In the data rows, zero lies at 4.5, halfway between 4 and 5.
Here are some points, one per row:
(8, 2, 4, 5, 6, 2, 4, 5, 5, 5, 5, 7, 6, 3, 3, 5, 6, 4, 1, 5, 3, 4, 3, 5, 8, 4,
 5, 4, 5, 5, 5, 5)
(6, 6, 6, 6, 8, 3, 4, 7, 7, 6, 6, 7, 3, 5, 4, 4, 5, 6, 6, 8, 5, 7, 5, 7, 5, 6,
 6, 5, 5, 5, 6, 6)
(4, 4, 3, 6, 6, 6, 7, 4, 5, 3, 3, 4, 5, 4, 6, 5, 5, 3, 3, 3, 9, 5, 3, 5, 3, 2,
 5, 6, 5, 3, 3, 6)
(3, 6, 2, 4, 4, 3, 4, 4, 4, 5, 5, 2, 4, 4, 2, 1, 6, 3, 4, 0, 3, 5, 6, 6, 0, 1,
 4, 2, 5, 4, 5, 4)
(5, 3, 4, 5, 4, 4, 2, 5, 4, 8, 4, 4, 6, 5, 5, 8, 7, 5, 4, 5, 6, 3, 7, 6, 3, 4,
 4, 8, 3, 5, 5, 4)
(4, 6, 4, 4, 3, 2, 4, 4, 3, 3, 3, 4, 2, 3, 1, 6, 6, 5, 4, 2, 5, 3, 2, 2, 4, 5,
 4, 3, 6, 4, 4, 5)
(1, 3, 4, 2, 3, 2, 1, 2, 4, 0, 4, 2, 1, 4, 2, 1, 1, 4, 4, 3, 1, 2, 3, 3, 6, 2,
 3, 3, 1, 2, 1, 1)
(5, 5, 4, 4, 5, 4, 3, 4, 5, 5, 4, 5, 4, 4, 5, 2, 5, 3, 4, 5, 1, 5, 1, 5, 2, 4,
 4, 4, 0, 3, 4, 1)
(8, 6, 5, 3, 7, 7, 2, 4, 1, 2, 5, 7, 7, 3, 6, 2, 8, 7, 7, 4, 5, 6, 9, 5, 7, 3,
 4, 3, 2, 6, 4, 3)
(5, 9, 6, 5, 4, 9, 5, 6, 6, 5, 6, 6, 4, 6, 8, 7, 7, 5, 7, 6, 5, 5, 5, 8, 6, 5,
 5, 4, 6, 6, 3, 8)
(4, 6, 3, 6, 4, 4, 2, 1, 2, 3, 2, 3, 8, 1, 8, 1, 4, 5, 3, 5, 6, 2, 6, 8, 4, 6,
 1, 2, 2, 4, 4, 2)
(3, 3, 1, 5, 7, 7, 5, 5, 5, 4, 2, 8, 5, 5, 3, 5, 4, 5, 5, 7, 4, 5, 5, 4, 3, 7,
 5, 4, 4, 4, 6, 5)
(6, 6, 3, 5, 3, 4, 5, 5, 5, 5, 4, 6, 3, 3, 6, 6, 3, 4, 3, 7, 1, 6, 4, 3, 6, 7,
 6, 5, 7, 5, 7, 5)
(4, 6, 4, 5, 4, 3, 6, 4, 2, 3, 2, 4, 9, 4, 2, 6, 7, 4, 4, 5, 5, 3, 3, 6, 4, 4,
 4, 5, 3, 4, 3, 3)
(5, 5, 5, 4, 6, 5, 2, 6, 5, 6, 5, 5, 4, 3, 5, 2, 3, 5, 4, 6, 6, 5, 2, 3, 4, 3,
 5, 3, 6, 5, 5, 6)
(4, 3, 4, 6, 3, 3, 3, 6, 6, 7, 4, 4, 4, 7, 4, 5, 2, 6, 3, 0, 2, 7, 3, 6, 3, 5,
 5, 4, 5, 7, 3, 5)
(5, 5, 3, 2, 5, 4, 2, 3, 3, 2, 3, 4, 5, 7, 4, 5, 4, 5, 3, 6, 5, 2, 5, 4, 5, 4,
 2, 2, 4, 6, 5, 5)
(8, 5, 6, 6, 4, 5, 5, 7, 7, 3, 6, 4, 3, 6, 5, 7, 3, 7, 4, 2, 5, 7, 3, 3, 7, 6,
 6, 5, 3, 6, 6, 4)
(7, 5, 5, 4, 4, 2, 5, 4, 7, 4, 5, 7, 6, 4, 6, 8, 6, 4, 6, 4, 5, 1, 6, 5, 3, 7,
 1, 6, 8, 3, 3, 7)
(4, 2, 5, 4, 7, 8, 3, 3, 4, 4, 3, 4, 5, 3, 3, 6, 7, 3, 4, 2, 1, 3, 2, 6, 4, 3,
 4, 2, 6, 4, 6, 5)
(5, 5, 5, 5, 4, 5, 6, 5, 4, 5, 5, 6, 6, 5, 5, 5, 3, 5, 6, 7, 2, 6, 2, 5, 5, 7,
 5, 5, 6, 6, 5, 6)
(1, 2, 4, 3, 4, 3, 3, 6, 4, 4, 4, 1, 5, 4, 3, 2, 5, 4, 4, 5, 6, 4, 5, 5, 5, 5,
 4, 3, 6, 4, 4, 6)
(5, 4, 8, 6, 7, 7, 3, 4, 2, 2, 7, 5, 2, 7, 7, 5, 6, 7, 4, 7, 5, 4, 5, 4, 5, 7,
 1, 4, 6, 4, 7, 5)
(5, 5, 2, 4, 6, 6, 6, 4, 5, 6, 3, 3, 3, 2, 5, 6, 6, 2, 2, 7, 6, 5, 6, 6, 5, 6,
 5, 5, 5, 6, 6, 6)
(3, 2, 6, 6, 6, 5, 7, 7, 4, 5, 5, 4, 4, 5, 7, 2, 4, 7, 5, 5, 2, 2, 3, 3, 7, 4,
 6, 5, 3, 6, 5, 4)
(4, 5, 4, 1, 6, 5, 4, 5, 4, 3, 0, 3, 3, 4, 5, 3, 6, 1, 2, 6, 5, 5, 6, 2, 5, 6,
 1, 3, 3, 2, 2, 3)
(4, 4, 1, 4, 4, 4, 4, 3, 5, 4, 1, 5, 2, 4, 5, 4, 3, 5, 5, 5, 5, 4, 2, 3, 3, 3,
 4, 5, 4, 4, 4, 4)
(4, 7, 6, 4, 4, 3, 6, 5, 5, 6, 5, 4, 5, 6, 8, 3, 6, 6, 6, 5, 6, 4, 6, 3, 3, 4,
 5, 2, 3, 3, 7, 3)
(5, 5, 6, 3, 0, 4, 6, 2, 6, 6, 6, 5, 4, 7, 2, 3, 7, 7, 3, 4, 8, 5, 7, 4, 7, 1,
 3, 3, 3, 3, 6, 4)
(0, 9, 6, 5, 8, 5, 5, 4, 6, 6, 6, 1, 7, 3, 5, 6, 6, 4, 6, 4, 7, 7, 7, 6, 5, 5,
 5, 6, 2, 6, 5, 4)
(6, 2, 5, 6, 5, 5, 6, 6, 4, 6, 4, 6, 2, 4, 2, 7, 2, 5, 4, 4, 2, 7, 4, 2, 5, 2,
 6, 6, 4, 3, 3, 4)
(9, 7, 6, 1, 7, 6, 7, 1, 4, 5, 4, 8, 7, 8, 6, 4, 3, 6, 5, 5, 6, 4, 4, 5, 8, 8,
 2, 7, 4, 0, 3, 9)
(4, 4, 4, 4, 6, 4, 7, 5, 4, 3, 5, 5, 5, 4, 6, 7, 5, 5, 4, 4, 5, 5, 5, 4, 4, 4,
 4, 7, 4, 4, 5, 1)
(5, 3, 6, 5, 4, 4, 0, 3, 4, 1, 6, 4, 9, 6, 4, 5, 5, 5, 6, 6, 6, 4, 6, 5, 3, 5,
 8, 2, 4, 4, 4, 5)
(3, 1, 2, 3, 1, 1, 4, 2, 4, 4, 6, 3, 3, 3, 2, 5, 1, 3, 5, 1, 0, 3, 1, 0, 2, 3,
 3, 3, 3, 6, 4, 8)
(7, 4, 7, 9, 5, 6, 4, 7, 6, 6, 7, 4, 5, 7, 2, 1, 2, 5, 9, 6, 5, 5, 2, 1, 6, 6,
 6, 5, 3, 9, 8, 1)
(5, 6, 6, 8, 6, 5, 6, 4, 4, 6, 4, 6, 2, 5, 6, 5, 4, 6, 4, 5, 5, 4, 7, 4, 5, 4,
 8, 6, 9, 6, 4, 8)
(6, 6, 4, 7, 6, 5, 5, 6, 9, 3, 5, 5, 6, 6, 7, 5, 6, 5, 4, 6, 5, 7, 6, 5, 5, 4,
 7, 5, 6, 8, 3, 3)
(5, 6, 2, 3, 3, 6, 1, 5, 1, 1, 3, 5, 4, 2, 6, 4, 2, 1, 3, 3, 6, 1, 3, 4, 5, 3,
 5, 4, 4, 3, 4, 2)
(6, 6, 6, 4, 5, 5, 5, 6, 4, 4, 6, 7, 2, 5, 5, 4, 6, 6, 7, 4, 5, 2, 6, 6, 6, 8,
 7, 6, 2, 8, 7, 3)
(4, 4, 3, 6, 5, 6, 7, 5, 5, 7, 4, 2, 3, 3, 3, 5, 3, 3, 4, 5, 7, 4, 8, 8, 3, 6,
 5, 5, 5, 2, 3, 6)
(5, 5, 6, 1, 5, 5, 6, 3, 2, 3, 7, 4, 7, 5, 4, 5, 2, 5, 3, 6, 4, 2, 4, 7, 4, 5,
 2, 2, 6, 5, 4, 0)
There is one direction along which these points spread out most. Take the direction at right angles to it along which they spread out most. Go by this last direction. Where along it does each point below lie, from 0 to 99? The average is 50, and the first point in the table lies past the average. One standard deviation of the points above along it is 16.
(5, 5, 4, 5, 6, 5, 5, 4, 5, 5, 4, 5, 5, 5, 5, 4, 5, 4, 5, 5, 5, 5, 5, 4, 4, 4,
 5, 5, 4, 5, 4, 5) --> 49
(5, 5, 2, 0, 3, 6, 4, 2, 4, 6, 3, 2, 5, 2, 5, 6, 5, 6, 4, 5, 5, 5, 4, 4, 4, 3,
 3, 8, 7, 1, 0, 5) --> 36
(4, 3, 2, 4, 4, 4, 6, 4, 3, 2, 8, 3, 5, 4, 4, 5, 6, 4, 3, 5, 2, 4, 6, 5, 4, 4,
 3, 6, 5, 3, 3, 5) --> 46
(5, 3, 6, 5, 3, 3, 6, 2, 2, 7, 6, 4, 3, 7, 4, 5, 4, 2, 6, 6, 4, 4, 4, 4, 4, 5,
 6, 7, 6, 6, 5, 6) --> 64
(2, 2, 5, 4, 3, 4, 3, 4, 5, 5, 5, 8, 3, 4, 4, 2, 6, 3, 1, 3, 6, 6, 6, 3, 4, 7,
 5, 2, 3, 5, 1, 2) --> 51
(2, 5, 6, 4, 0, 3, 7, 8, 6, 5, 3, 3, 9, 3, 2, 5, 5, 3, 3, 3, 3, 7, 6, 7, 4, 2,
 6, 9, 6, 6, 6, 8) --> 60
(5, 0, 7, 5, 1, 1, 6, 6, 7, 5, 4, 2, 3, 4, 3, 4, 3, 5, 8, 3, 3, 8, 3, 6, 4, 3,
 6, 3, 5, 6, 7, 3) --> 83
(3, 3, 4, 5, 4, 4, 6, 6, 6, 7, 9, 6, 6, 6, 5, 7, 6, 6, 9, 3, 6, 6, 5, 6, 9, 3,
 5, 6, 8, 5, 8, 4) --> 62
(2, 4, 6, 5, 4, 4, 5, 5, 5, 5, 4, 4, 2, 1, 4, 5, 0, 2, 5, 3, 3, 5, 5, 0, 2, 2,
 5, 5, 5, 3, 4, 5) --> 73
(4, 4, 5, 5, 5, 5, 5, 4, 4, 5, 4, 5, 4, 4, 5, 5, 5, 4, 5, 5, 4, 5, 5, 5, 4, 4,
 4, 5, 4, 4, 4, 5) --> 49
